[[134 130 126 125 122 136 127 132 117 125 132 131 123 130]
 [140 142 122 114 122 130 132 122 120 115 138 136 120 134]
 [118 115 140 150 140 130 128 140 143 150 120 123 143 125]
 [123 123 127 129 127 126 125 127 128 129 124 124 128 125]
 [113 110 143 157 144 130 127 143 147 158 116 119 147 123]
 [141 144 122 113 122 130 133 122 120 114 139 137 120 135]]
->
[[130 123 131 132 125 117 132 127 136 122 125 126 130 134]
 [134 120 136 138 115 120 122 132 130 122 114 122 142 140]
 [125 143 123 120 150 143 140 128 130 140 150 140 115 118]
 [125 128 124 124 129 128 127 125 126 127 129 127 123 123]
 [123 147 119 116 158 147 143 127 130 144 157 143 110 113]
 [135 120 137 139 114 120 122 133 130 122 113 122 144 141]]

[[118 103]
 [154 125]
 [103 139]
 [110 108]
 [121 101]
 [155 128]
 [140 152]
 [129 154]
 [103 138]]
->
[[103 118]
 [125 154]
 [139 103]
 [108 110]
 [101 121]
 [128 155]
 [152 140]
 [154 129]
 [138 103]]

[[111 113 125 138 118]
 [157 149 140 108 150]
 [137 135 129 122 134]
 [130 137 125 125 131]
 [136 135 136 119 139]
 [121 122 123 131 118]
 [125 122 132 130 132]
 [115 116 118 140 117]
 [138 135 137 119 140]]
->
[[118 138 125 113 111]
 [150 108 140 149 157]
 [134 122 129 135 137]
 [131 125 125 137 130]
 [139 119 136 135 136]
 [118 131 123 122 121]
 [132 130 132 122 125]
 [117 140 118 116 115]
 [140 119 137 135 138]]

[[131 128 139 123 134]
 [126 120 127 131 128]
 [106 111 115 149 100]]
->
[[134 123 139 128 131]
 [128 131 127 120 126]
 [100 149 115 111 106]]

[[140 135 137]
 [136 155 119]
 [141 106 140]
 [115 107 119]
 [133 150 127]
 [132 123 128]
 [125 146 116]]
->
[[137 135 140]
 [119 155 136]
 [140 106 141]
 [119 107 115]
 [127 150 133]
 [128 123 132]
 [116 146 125]]

[[145 139 111 146 109 143]
 [151 143 105 152 103 147]
 [151 143 105 152 104 147]
 [115 121 139 113 141 118]
 [139 135 116 140 116 138]
 [116 120 139 114 141 118]
 [119 121 137 117 138 120]
 [140 135 117 141 116 137]
 [134 132 122 134 122 133]
 [130 129 126 130 126 129]
 [116 119 139 115 141 118]
 [130 129 126 130 126 130]]
->
[[143 109 146 111 139 145]
 [147 103 152 105 143 151]
 [147 104 152 105 143 151]
 [118 141 113 139 121 115]
 [138 116 140 116 135 139]
 [118 141 114 139 120 116]
 [120 138 117 137 121 119]
 [137 116 141 117 135 140]
 [133 122 134 122 132 134]
 [129 126 130 126 129 130]
 [118 141 115 139 119 116]
 [130 126 130 126 129 130]]

[[137 136 133 127 149 103]
 [137 118 144 114 143 140]
 [118 134 117 137 111 118]
 [130 125 133 124 129 132]
 [133 121 139 120 135 136]]
->
[[103 149 127 133 136 137]
 [140 143 114 144 118 137]
 [118 111 137 117 134 118]
 [132 129 124 133 125 130]
 [136 135 120 139 121 133]]

[[132 123 124 132 130 129]
 [128 124 125 128 127 127]
 [137 113 117 137 132 130]
 [122 149 144 122 127 130]
 [130 127 128 130 129 129]]
->
[[129 130 132 124 123 132]
 [127 127 128 125 124 128]
 [130 132 137 117 113 137]
 [130 127 122 144 149 122]
 [129 129 130 128 127 130]]
---
[[146 137 145 113 150 109 150]
 [139 134 136 120 142 116 139]
 [111 119 113 142 107 147 108]
 [147 139 144 113 151 108 149]
 [108 117 112 144 104 149 106]
 [143 136 140 116 146 112 143]]
->
[[147 139 144 113 151 108 149]
 [146 137 145 113 150 109 150]
 [143 136 140 116 146 112 143]
 [139 134 136 120 142 116 139]
 [111 119 113 142 107 147 108]
 [108 117 112 144 104 149 106]]

[[ 99 133 102 153]
 [140 140 103 117]
 [123 124 137 103]
 [153 151 151 149]]
->
[[153 151 151 149]
 [140 140 103 117]
 [123 124 137 103]
 [ 99 133 102 153]]

[[123 128 131 114 138 118 133 155 129 121 131 129 132]
 [119 119 109 125 126 133 111 123 109 130 122 128 131]
 [112 116 142 116 135 121 119 132 123 120 133 126 143]
 [122 129 112 137 125 128 111 127 112 124 112 122 125]]
->
[[123 128 131 114 138 118 133 155 129 121 131 129 132]
 [122 129 112 137 125 128 111 127 112 124 112 122 125]
 [119 119 109 125 126 133 111 123 109 130 122 128 131]
 [112 116 142 116 135 121 119 132 123 120 133 126 143]]

[[154 147 141 108 152]
 [126 127 131 125 128]
 [128 117 134 136 137]
 [119 120 128 134 122]
 [127 128 130 124 129]
 [151 153 131 102 146]
 [122 134 121 131 126]
 [152 147 136 111 146]
 [106 114 121 135 108]
 [109 114 123 141 116]
 [137 137 136 119 142]]
->
[[154 147 141 108 152]
 [152 147 136 111 146]
 [151 153 131 102 146]
 [137 137 136 119 142]
 [128 117 134 136 137]
 [127 128 130 124 129]
 [126 127 131 125 128]
 [122 134 121 131 126]
 [119 120 128 134 122]
 [109 114 123 141 116]
 [106 114 121 135 108]]

[[141 113 141 139 136 121 154]
 [126 136 134 133 139 136 133]
 [139 115 140 138 135 122 151]
 [128 129 129 129 130 129 129]
 [130 134 126 131 132 125 130]
 [121 121 125 119 123 134 135]]
->
[[141 113 141 139 136 121 154]
 [139 115 140 138 135 122 151]
 [130 134 126 131 132 125 130]
 [128 129 129 129 130 129 129]
 [126 136 134 133 139 136 133]
 [121 121 125 119 123 134 135]]

[[123 128 123]
 [126 125 130]
 [137 138 140]
 [128 100 118]
 [139 131 138]
 [113 117 117]
 [117 115 116]
 [133 130 134]
 [132 128 127]]
->
[[139 131 138]
 [137 138 140]
 [133 130 134]
 [132 128 127]
 [128 100 118]
 [126 125 130]
 [123 128 123]
 [117 115 116]
 [113 117 117]]

[[127 130 133 126 128]
 [144 107 147 107 110]
 [128 124 128 129 129]
 [131 130 128 128 128]]
->
[[144 107 147 107 110]
 [131 130 128 128 128]
 [128 124 128 129 129]
 [127 130 133 126 128]]

[[145 131 127 142 116 135 140]
 [ 99 127 115 113 135 122 122]
 [139 134 122 145 116 136 142]
 [117 136 109 141 119 133 142]
 [144 133 127 147 116 136 141]
 [146 125 135 129 122 131 129]
 [100 126 115 111 135 122 122]]
->
[[146 125 135 129 122 131 129]
 [145 131 127 142 116 135 140]
 [144 133 127 147 116 136 141]
 [139 134 122 145 116 136 142]
 [117 136 109 141 119 133 142]
 [100 126 115 111 135 122 122]
 [ 99 127 115 113 135 122 122]]
